(in the rows, 128 means zero)
Each path is a new rotation, seen through one point. The rows after it are directions, each followed by how far the rotation turns it, in degrees per step (0 if it stays put).
Each turn is a multiple of 5 degrees from 10 to 175, or 0.
Each row of a path follows its step; steps can be skipped.
path 1
step 0: [135 128 129 131 131 133 123 133 133 130 129 124 133 133 124 139 125 133
 138 134 123 130 125 134 127 128 132 136 120 121 126 133 131 126 125 136
 131 130 133 139 126 133 127 118 116 125 118 135 128 121 128 119 126 142
 129 122 124 129 123 129 129]
step 1: [130 128 133 125 127 137 121 133 133 123 128 123 130 138 128 124 128 120
 124 128 128 131 129 118 129 122 133 122 128 130 134 110 121 132 123 135
 130 128 116 131 130 125 129 129 132 131 131 135 128 142 124 131 140 129
 128 134 129 134 130 132 126]
step 2: [132 126 128 127 131 126 133 130 127 131 118 127 125 132 138 128 122 125
 114 119 138 122 125 130 131 139 124 128 128 132 132 138 125 130 139 117
 128 129 124 124 130 124 138 124 136 123 134 120 124 120 131 137 134 124
 128 122 131 131 127 121 128]
step 3: [117 126 130 127 123 130 128 123 121 123 127 128 125 118 126 127 129 132
 137 132 130 125 119 129 120 133 125 127 125 134 122 138 137 125 132 126
 133 127 130 137 131 135 125 126 122 123 127 138 139 134 140 129 119 120
 134 119 123 124 132 132 127]
step 4: [130 127 133 126 136 126 127 139 129 124 139 122 126 125 119 135 136 127
 139 129 127 135 128 129 127 126 131 132 129 122 125 119 118 136 118 127
 127 128 134 126 133 131 131 135 131 129 125 133 130 121 124 130 116 123
 128 142 135 136 125 127 130]
step 6: [126 133 125 120 129 131 138 122 117 128 129 126 130 126 139 119 132 136
 123 124 126 130 120 119 131 132 131 130 133 134 136 134 133 135 133 129
 129 128 121 135 124 126 124 128 121 127 129 125 126 136 128 126 140 129
 131 134 125 130 146 131 124]
step 7: [130 125 138 129 132 128 123 133 128 141 121 132 123 123 128 126 131 133
 126 134 132 115 138 128 120 133 134 126 134 135 130 131 126 131 135 126
 125 121 143 138 127 134 128 132 139 129 120 132 130 122 129 129 120 125
 124 128 132 132 128 120 126]
step 12: [137 136 140 120 130 128 126 130 131 122 128 125 126 126 131 131 120 123
 123 126 126 128 135 138 131 122 129 125 141 127 122 138 127 132 125 132
 134 129 138 130 139 130 127 134 133 119 133 132 133 127 125 120 129 135
 127 121 127 126 116 130 126]
step 13: [128 135 117 138 126 136 133 131 132 123 131 132 135 128 122 131 133 130
 126 144 132 126 111 123 135 129 126 128 131 123 130 118 125 130 137 132
 122 135 123 127 136 128 127 123 129 124 134 131 132 135 130 134 130 129
 123 124 128 120 126 123 130]
step 15: [126 131 134 127 122 127 126 130 129 130 126 125 135 123 129 127 114 134
 129 126 122 125 128 125 130 129 118 132 123 128 129 134 134 126 117 132
 135 117 138 128 127 133 146 138 133 130 121 126 120 126 132 126 126 125
 134 124 125 127 132 137 129]
[129 131 128 126 126 128 128 127 129 127 130 129 127 129 129 131 126 126
 126 127 128 128 128 128 129 128 127 128 128 130 127 126 126 127 126 128
 128 129 129 126 129 126 128 130 127 127 127 127 128 128 127 128 130 126
 128 128 125 127 128 124 124]	100
[128 128 130 127 131 129 129 131 128 127 127 129 130 127 130 128 129 128
 130 128 126 130 128 126 128 128 127 128 130 130 127 129 127 125 128 131
 129 128 129 131 129 129 129 130 127 128 128 126 129 130 129 127 128 127
 127 129 128 128 127 130 127]	125
[127 128 129 126 128 130 128 130 131 128 129 128 128 129 127 126 128 126
 129 129 125 128 127 131 126 127 129 128 126 129 127 126 131 130 129 128
 131 127 128 128 127 129 130 128 131 130 126 128 127 127 126 127 128 128
 129 129 127 129 126 128 128]	100
[128 126 126 129 130 130 128 127 126 130 128 128 127 128 127 126 127 126
 129 128 125 126 126 129 128 128 126 128 127 127 131 130 126 127 127 129
 129 128 128 128 128 128 127 127 129 127 129 126 129 131 126 130 131 127
 128 130 127 128 128 125 129]	90
[130 128 126 128 130 130 128 126 128 125 128 127 129 128 127 129 128 128
 126 128 127 130 129 129 126 130 130 130 126 128 126 128 127 128 124 127
 127 129 131 128 128 130 126 128 130 129 128 130 128 130 128 129 127 130
 127 127 128 128 127 128 129]	90
path 2
step 1: [117 129 131 136 126 123 121 127 121 132 122 133 135 124 118 129 119 122
 137 126 125 130 125 132 136 135 125 127 124 133 127 129 119 130 130 137
 129 131 127 137 135 126 127 134 130 123 130 136 131 126 129 130 131 124
 123 128 125 127 128 127 125]
step 2: [125 124 122 122 128 130 130 129 132 136 124 130 133 132 139 135 125 127
 128 129 127 125 121 137 134 129 140 127 127 131 138 131 136 136 132 122
 128 135 130 131 128 122 128 128 127 130 132 131 129 121 134 133 134 128
 129 123 123 135 123 125 132]
step 4: [125 130 133 126 122 126 138 131 123 125 132 129 129 136 125 128 115 123
 133 115 129 123 134 127 123 131 124 119 125 126 125 129 130 133 124 128
 128 133 130 133 127 131 124 127 128 130 133 133 136 135 135 135 121 122
 121 125 132 127 127 121 124]
step 5: [124 126 129 138 134 121 126 127 145 132 135 122 134 125 136 140 129 135
 131 127 126 130 131 131 127 131 128 125 118 132 131 132 130 128 132 129
 126 126 125 126 126 126 127 124 133 135 125 133 135 125 134 133 125 125
 126 123 133 132 128 133 127]
step 7: [128 129 127 130 131 120 129 123 127 136 120 135 129 128 120 126 126 123
 130 124 132 117 126 127 121 128 128 134 121 124 126 123 125 127 133 120
 132 130 133 119 124 136 120 125 125 130 126 129 128 134 137 129 122 125
 119 137 130 121 126 128 130]
step 8: [122 130 126 124 129 121 119 125 138 126 129 125 130 130 127 131 126 122
 132 117 128 137 123 125 116 130 135 133 134 130 135 132 132 120 129 132
 128 129 129 128 124 139 135 136 127 126 128 132 132 120 132 134 126 127
 128 122 128 125 129 132 132]
step 9: [129 126 129 125 131 128 132 123 129 130 139 123 127 131 123 128 135 130
 117 123 131 128 128 136 138 129 124 134 126 136 130 120 130 130 132 130
 121 131 125 131 128 138 117 134 120 130 123 125 121 118 131 128 133 131
 129 125 126 125 128 129 124]
step 11: [134 133 123 128 126 129 124 128 133 130 125 133 126 126 144 131 126 128
 124 121 135 133 127 120 127 132 128 129 131 128 129 134 134 126 125 128
 114 131 135 129 136 139 129 129 130 131 119 130 126 132 127 127 125 117
 125 129 126 123 125 128 131]
step 14: [122 129 121 124 130 134 125 127 121 133 132 133 125 131 129 137 125 124
 126 133 129 131 120 127 129 127 136 137 123 124 132 127 130 127 130 132
 129 125 134 124 129 129 136 122 135 140 119 127 133 126 126 126 131 116
 128 131 128 130 130 122 134]
step 15: [133 115 120 126 137 123 128 132 126 124 132 134 126 135 120 129 126 130
 124 131 128 125 140 120 125 139 129 132 135 127 130 123 128 125 119 130
 126 128 129 127 132 129 127 128 123 126 132 131 127 125 132 121 131 124
 133 120 127 128 130 123 133]
[127 128 128 126 126 129 126 126 126 127 129 132 127 127 130 129 127 129
 126 128 127 128 129 126 125 128 128 129 128 128 126 126 128 129 130 126
 129 127 129 129 128 129 127 125 128 128 127 128 128 129 127 128 125 130
 127 129 128 127 129 126 130]	100
path 3
step 0: [132 133 134 123 127 131 132 131 133 132 130 124 128 121 132 132 129 123
 118 123 134 137 131 119 126 126 130 137 124 131 123 129 123 136 126 115
 121 124 130 123 130 133 134 125 131 127 135 123 133 132 131 124 129 122
 131 118 129 125 127 118 128]
step 1: [131 131 134 124 121 123 131 129 128 131 132 133 133 120 120 130 126 125
 130 127 127 122 125 127 139 116 140 130 135 128 131 132 134 133 122 130
 132 128 129 129 128 138 128 123 133 130 127 120 132 130 127 119 135 125
 132 127 132 128 131 124 114]
step 2: [117 126 138 129 117 121 121 127 130 118 121 125 128 133 121 131 131 129
 128 127 130 122 126 130 131 132 131 129 129 116 119 129 130 134 126 125
 125 130 122 120 127 128 135 134 129 132 134 126 135 134 132 124 123 122
 132 129 131 134 128 132 125]
step 3: [126 128 127 131 132 126 134 128 133 125 114 123 125 127 128 128 128 122
 124 127 122 132 118 129 127 127 132 131 131 132 129 132 125 131 127 121
 117 125 134 132 121 135 136 138 130 120 132 126 133 132 139 130 125 120
 133 130 123 123 134 126 124]
step 4: [134 134 130 129 124 131 130 126 132 135 117 129 125 129 137 127 125 123
 123 125 129 127 121 134 130 123 136 125 128 125 126 133 125 134 130 132
 128 124 132 127 128 128 129 114 132 126 130 118 131 129 131 120 129 126
 120 139 137 134 139 123 128]
step 6: [128 133 128 131 125 123 128 130 136 124 126 121 130 124 125 130 132 133
 115 123 125 133 139 125 130 122 138 129 132 136 125 125 134 131 132 121
 125 120 127 129 129 132 138 130 129 135 126 116 132 129 133 130 126 128
 128 125 123 125 127 118 121]
step 10: [134 133 136 125 119 132 128 132 135 132 126 131 131 136 132 133 125 128
 128 121 122 124 128 126 134 132 131 138 133 128 117 127 119 132 140 125
 123 131 127 127 123 123 126 122 130 128 124 120 132 123 131 122 128 133
 122 130 135 128 136 125 125]
step 11: [121 129 132 131 127 126 122 135 125 128 129 123 135 119 126 131 121 123
 125 118 127 129 132 118 122 121 130 138 126 131 122 123 130 132 123 119
 122 126 125 123 132 125 130 131 127 122 125 117 132 129 130 125 138 129
 134 131 127 131 137 135 127]
step 12: [126 132 128 126 133 123 137 129 134 117 120 126 129 126 121 129 129 125
 126 123 129 131 135 125 134 129 123 122 130 122 131 125 137 134 125 124
 134 123 124 129 125 135 135 130 137 132 128 116 132 128 125 123 131 134
 125 127 128 126 137 121 117]
step 14: [129 130 141 132 130 132 128 134 126 124 133 135 122 126 129 126 133 119
 122 127 121 126 120 133 128 118 134 132 129 134 125 132 133 131 124 120
 120 121 125 126 123 129 130 130 134 123 125 131 128 131 130 120 129 121
 136 131 132 127 137 131 120]
[129 128 128 127 129 127 128 130 129 130 127 127 128 127 128 131 127 128
 127 129 129 128 130 124 127 126 128 128 127 127 129 124 127 128 129 127
 131 126 127 129 129 128 131 127 128 129 126 129 128 128 128 126 129 129
 127 128 126 128 130 127 131]	60
[128 127 127 130 128 132 130 128 129 127 128 128 131 130 128 129 128 126
 128 129 129 127 127 128 128 129 129 129 128 127 129 128 128 128 129 130
 125 129 127 129 128 127 130 128 127 126 128 128 126 124 130 128 128 127
 128 131 127 130 130 127 129]	60
[128 128 129 128 129 129 131 130 128 128 130 126 127 130 129 128 129 127
 130 125 129 129 131 127 129 129 128 128 126 125 128 129 128 126 127 125
 127 129 127 129 127 127 127 127 127 127 126 128 128 127 125 128 130 129
 129 126 128 128 130 130 126]	25
path 4
step 0: [136 120 124 140 131 127 135 117 123 132 129 127 132 131 119 131 124 137
 125 131 136 133 132 122 135 123 138 133 130 128 125 130 132 141 131 124
 126 134 127 124 128 131 134 133 125 126 125 127 132 131 123 132 128 137
 137 124 127 127 135 129 125]
step 1: [116 127 129 130 131 131 130 123 126 140 135 124 130 131 132 124 122 130
 134 134 129 138 127 128 125 132 135 136 121 128 125 140 129 124 121 134
 134 138 131 127 137 127 134 127 132 132 129 124 123 124 128 129 132 126
 131 125 134 127 137 140 131]
step 2: [119 121 125 125 133 119 130 117 124 127 131 127 125 132 139 127 124 127
 128 131 124 125 124 128 130 137 125 125 137 131 127 129 126 124 117 124
 139 127 138 110 126 131 127 125 130 124 133 129 124 126 132 126 124 134
 130 123 127 122 127 123 133]
step 3: [131 127 124 130 129 125 132 126 116 128 127 134 120 123 128 137 132 122
 121 129 136 128 126 132 130 125 129 131 128 129 122 129 121 135 125 125
 141 117 124 124 146 123 129 124 127 128 128 138 130 126 128 131 134 133
 123 128 123 126 127 126 132]
step 5: [134 139 130 115 125 130 121 126 131 131 131 124 131 133 129 130 124 122
 132 129 116 129 136 121 129 134 129 125 137 126 123 126 128 129 127 128
 136 132 118 119 132 127 117 130 130 130 121 131 128 131 123 125 122 126
 126 126 132 132 124 117 125]
step 8: [125 125 134 122 124 130 116 124 130 129 133 136 135 121 125 129 124 132
 131 133 121 125 130 128 131 129 128 130 126 124 127 131 130 128 127 133
 131 128 131 124 122 127 133 130 120 126 117 127 135 133 120 139 126 130
 138 113 130 124 138 128 133]
step 9: [135 122 125 129 129 119 132 131 123 135 125 132 134 134 132 122 129 127
 123 125 127 131 132 125 141 126 132 134 129 131 127 137 126 125 116 123
 126 128 132 129 132 122 135 132 120 119 126 122 127 127 126 131 121 140
 132 118 131 135 126 136 131]
step 11: [124 128 125 129 129 138 118 122 114 119 131 127 126 117 133 130 120 132
 127 124 132 130 131 123 123 135 130 131 132 132 124 134 132 120 121 125
 133 133 130 117 133 134 127 126 131 127 133 131 135 129 122 131 134 140
 132 135 131 126 127 127 130]
step 12: [137 133 125 124 132 115 132 122 130 126 125 124 127 127 125 132 135 129
 134 129 133 135 132 124 124 138 134 136 125 136 126 134 132 131 120 121
 140 119 131 123 133 126 130 124 123 128 127 132 129 122 128 122 131 128
 133 135 134 133 132 119 131]
step 15: [134 124 131 129 121 128 130 124 132 145 128 135 126 118 121 136 138 124
 120 128 124 136 125 125 124 140 123 125 129 134 136 131 125 130 126 126
 131 128 127 123 125 122 125 135 127 130 126 130 125 131 128 135 124 130
 124 120 131 127 126 119 128]
[128 127 128 128 128 123 128 129 131 126 128 126 128 131 130 127 129 129
 126 126 128 128 128 128 127 129 127 129 129 128 128 128 128 127 127 126
 126 128 130 128 128 128 127 129 129 127 129 127 127 128 126 129 127 129
 127 131 130 129 129 130 129]	145
[129 127 127 129 128 126 126 129 127 125 129 128 127 128 126 129 128 129
 130 128 127 125 129 128 127 128 127 129 126 129 129 127 126 128 130 126
 131 124 128 129 128 128 128 129 126 127 127 127 129 130 128 126 129 128
 130 127 128 128 128 130 129]	80
[130 126 126 126 130 128 129 130 126 127 127 128 127 128 131 128 128 130
 128 128 128 125 129 126 129 129 129 126 126 129 127 131 130 128 129 130
 126 130 128 129 128 130 130 130 126 127 128 128 128 126 128 128 129 128
 131 127 129 128 129 129 129]	35
[125 129 130 130 129 126 127 126 125 129 129 130 127 127 130 128 129 127
 129 128 128 129 129 128 128 126 130 128 130 127 128 129 127 130 128 128
 125 127 127 129 125 127 128 128 129 126 128 123 128 128 127 127 129 129
 129 127 130 128 129 128 129]	40
